(in the rows, 128 means zero)
One turn moves each row of this set onto another row. After a few examples, where does it send each row asked below?
rusu: [121 152 176 172 140 146 180 115 119  90 115 125 101 137 125 123  95 132
 130 124 139 129 127 131 150 170 135 117 149 104 112 103 132]
Pufez: [125 115 106 101 161 110 120 153 134 120 145 113 119 127 145 101 114 129
 139 126 151 114 162 117 148 114 177 156 130 105 127 108 152]
gar: [125 142 182 165 131 142 182 120 126  95 116 124  91 146 128 113  88 145
 134 131 126 136 126 130 146 164 128 118 149 115 112 107 131]
Vuta: [120 142 140 157 160 103 139 164 125 129 142 122 107 133 110 132 142 128
 132 125 133 127 137 125 112 146 106  89 126 183 100 142 101]
fab: [113  97 164 146 114 112 152  67 112 104 109 113 116 147 144 123 116 157
 124 118 111 140 143 130 129 128 150 104 132 134  89  76 133]
Nufiz: [115  96 168 151 115 124 144  65 120 101 118 107 108 141 145 133 129 158
 123 125 122 141 142 125 134 118 144 101 119 130  90  77 126]
ton: [ 93 160 126 102 140 133  96 119 109  95 138 144 127 136 105 149 132 124
 104 132 108  95 149 118 128 134 148 134  94 117 140 115 147]
Pufuv: [124 143 163 114 110  89 120 139 145 125 170 126 151 108  97 126 147 137
 114 104 140 134 145 114 127 147 124 124 114  91 129 127 108]
ginil: [110 152 154 122 119  90 121 143 144 125 175 124 155 112  98 125 143 121
 112 106 132 130 138 124 112 127 130 135 122  91 118 126  97]
pebi: [101 161 121 117 136 138  99 118 113 101 137 147 138 134 103 139 136 130
 109 129  92 103 131 110 115 118 130 141  99 107 141 123 142]
buna: [125 150 155 128 112  88 117 144 150 118 173 132 151 114 101 120 133 136
 125 114 140 127 133 117 118 138 129 124 109 100 112 128  90]
dad: [130 149 153 127 115  94 124 142 137 124 166 129 160 108  96 114 142 129
 113 109 126 128 134 113 123 128 122 134 113  98 125 126  89]
dasa: [123 130 135 151 163 114 124 167 127 127 137 116  88 143 110 136 150 125
 139 133 133 120 148 120 105 141 103  92 127 164 107 144 108]
Mafil: [123 139 116  91 162 158 145 109  95 105 123 117 108 134 142 105 110 127
 102 147 109 113 159 144 133 124 107 148 142 142 100 128 138]
gez: [ 98 124 181 160 130 126 160 101 126  75 124 120 121 153 157 151 119 158
 126 124 125 127 133 139 125 111 153 111 109 156 126  97 116]
Zun: [ 91 154 168 160 120 122 165 120 114  98  85 126 123 146 156 128 108 141
 152 112 137 142 134 102 146 161 158 118 150 105  97 118 139]
Ketar: [121 119 108  85 172 114 129 142 126 103 141 115 128 131 152 103 115 132
 135 131 152 105 164 129 157 128 174 147 129 111 130 107 153]
vafin: [105 121  86 134 153 120 137 145 147 111 150  82 106 148  99 111 145  96
 145 163 146 113 143 135 126 132 143 130 136 127 105 111 124]
kur: [103 103 160 156 107 118 148  71 128  89 130  95 114 135 138 127 133 146
 122 120 129 141 142 130 135 117 160 103 123 125  94  75 115]
Fid: [141 116 144 119 153  96  98 158 110 145 123 139  92 116 140 114 119 152
 129  92 132 120 172  94 125 132 135 108 130 132 112 127 145]
lor: [102 107 160 156  94 113 148  77 140  88 117  89 119 140 122 132 129 148
 120 118 130 140 135 131 134 125 147 102 125 125 101  77 121]
gafel: [ 97 163 167 173 132 128 171 122 107 105  87 134 122 140 146 128 110 127
 143 118 139 134 136 104 155 162 158 116 146 108  92 109 135]
rumig: [107 109 179 151 131 128 160  89 132  90 126 107 125 137 175 145 130 160
 131 126 140 139 145 137 144 102 158 120 113 140 115  98 114]
dut: [109 137 140 104 140  99 160 136 113 146 131 109 154 116 144 105 148 109
 109 118 133 146 163 128 129 116 116 144 158 123  79 143  98]
zisuz: [114 143 125 112 143 101 158 132 107 137 126 106 163 115 147 105 150 111
 118 120 127 137 157 118 132 128 114 136 154 128  85 147  80]
Pated: [ 85 158 157 174 115 134 162 122 121  98  90 128 120 159 127 132 109 122
 151 139 122 130 128 113 155 154 164 118 127 115 100 105 135]
vurat: [107 139 127 110 133 102 159 134 114 130 136 103 154 116 152  99 144 114
 128 124 135 147 156 126 126 134 124 132 159 135  68 147  88]
melap: [104 126  82 133 149 126 147 131 137 104 142  73 119 143  94 114 140  94
 134 152 147 118 142 145 131 140 137 127 141 145 100 115 127]
Vul: [129 151 181 170 132 133 180 123 127  99 120 132 115 134 126 112  90 131
 132 123 145 131 129 122 160 164 148 125 141  93 112  93 129]
surit: [104 120  93 126 148 114 147 138 140 113 143  82 124 148  97 101 155  92
 142 165 144 120 146 138 145 142 141 114 134 133  93 109 119]
Nebuv: [107 111 176 148 131 117 170  96 143  97 120 109 141 148 173 144 121 161
 137 130 142 142 136 141 144 111 159 130 118 137 120  97 114]
vatam: [106 119  80 137 157 124 138 142 134 101 148  73 112 144  97  95 143  98
 144 146 136 117 143 131 136 130 146 123 139 135 104 117 116]
Gigok: [126 130 130 157 173 110 132 165 129 121 146 119 102 140 110 124 149 131
 145 128 124 123 135 109 111 137 110  87 123 166 110 147  99]
Pibe: [129 120 147 109 147 106  94 147 106 129 128 145  99 116 132 115 129 161
 126  91 124 124 164  96 128 143 136  96 127 126 120 123 165]
naruk: [103 117 177 162 135 125 156  88 130  84 137 119 121 147 162 150 132 158
 133 135 131 136 134 136 131 108 158 111 103 147 115  91 106]
rolin: [109 136 142 107 140  96 169 137 114 150 135 116 156 121 147 111 160 115
 125 131 131 153 159 120 135 139 115 130 149 139  82 149  96]
vuzab: [148 114 135 122 158 101  95 147 113 140 120 135 104 121 127 110 123 164
 139  91 127 124 156  83 128 133 128 103 123 125 114 126 144]
daded: [107 163 124 110 131 136  86 118 120 101 131 150 123 137 105 141 124 139
 114 136 102  99 137 112 122 121 132 132  90 115 124 118 148]
guze: [119 135 156 147 153 111 132 170 133 125 147 126 102 136 104 130 158 133
 138 136 132 127 143 120 120 145 100  82 117 166 113 144 110]
Kosa: [124 127 101  97 162 122 125 136 133 111 139 113 134 125 139 114 110 138
 135 122 152 119 152 123 151 116 169 163 125 112 135 112 170]
sed: [129 146 177 159 124 123 173 119 131  84 121 119 115 145 127 114  78 134
 138 121 148 124 132 130 154 165 152 124 139  93 117  91 122]
petor: [ 98 164 127 113 147 128  94 118 117 106 141 148 130 139  96 150 129 126
 100 132 100  96 138 124 113 123 131 134  99 107 127 117 134]
sibat: [ 89 162 159 177 124 139 168 121 121  99  98 130 124 145 129 132 116 124
 147 130 132 135 125 108 157 157 160 119 139 101 100 107 147]
fero: [121 141 123  92 175 139 143 109  91 125 117 128 113 136 134 119 119 120
  88 146 102 108 159 140 129 118 101 147 140 137  97 124 130]
muta: [120 136 117  91 168 140 156 107  87 116 131 121 111 141 130 107 123 112
  95 155 102 111 162 146 134 140 112 138 140 147 100 117 128]
lek: [146 122 144 122 146  93 103 146 114 146 128 150 111 112 125 112 116 164
 127  86 126 130 153  91 128 136 135 112 122 136 110 118 154]
ret: [128 120 104 101 171 123 118 148 131 108 132 100 127 128 140 101 115 136
 141 119 150 112 162 115 159 108 169 151 124 113 138 114 149]
Busoz: [125 139 108  97 170 150 144 100  91 110 121 118 123 134 134 112 119 124
  96 141 101 107 154 141 125 130 100 147 145 132 111 130 123]

ton goes to Pibe
Gigok goes to zisuz
And these:
Zun goes to lor
buna goes to Vuta
ginil goes to dasa
rusu goes to rumig

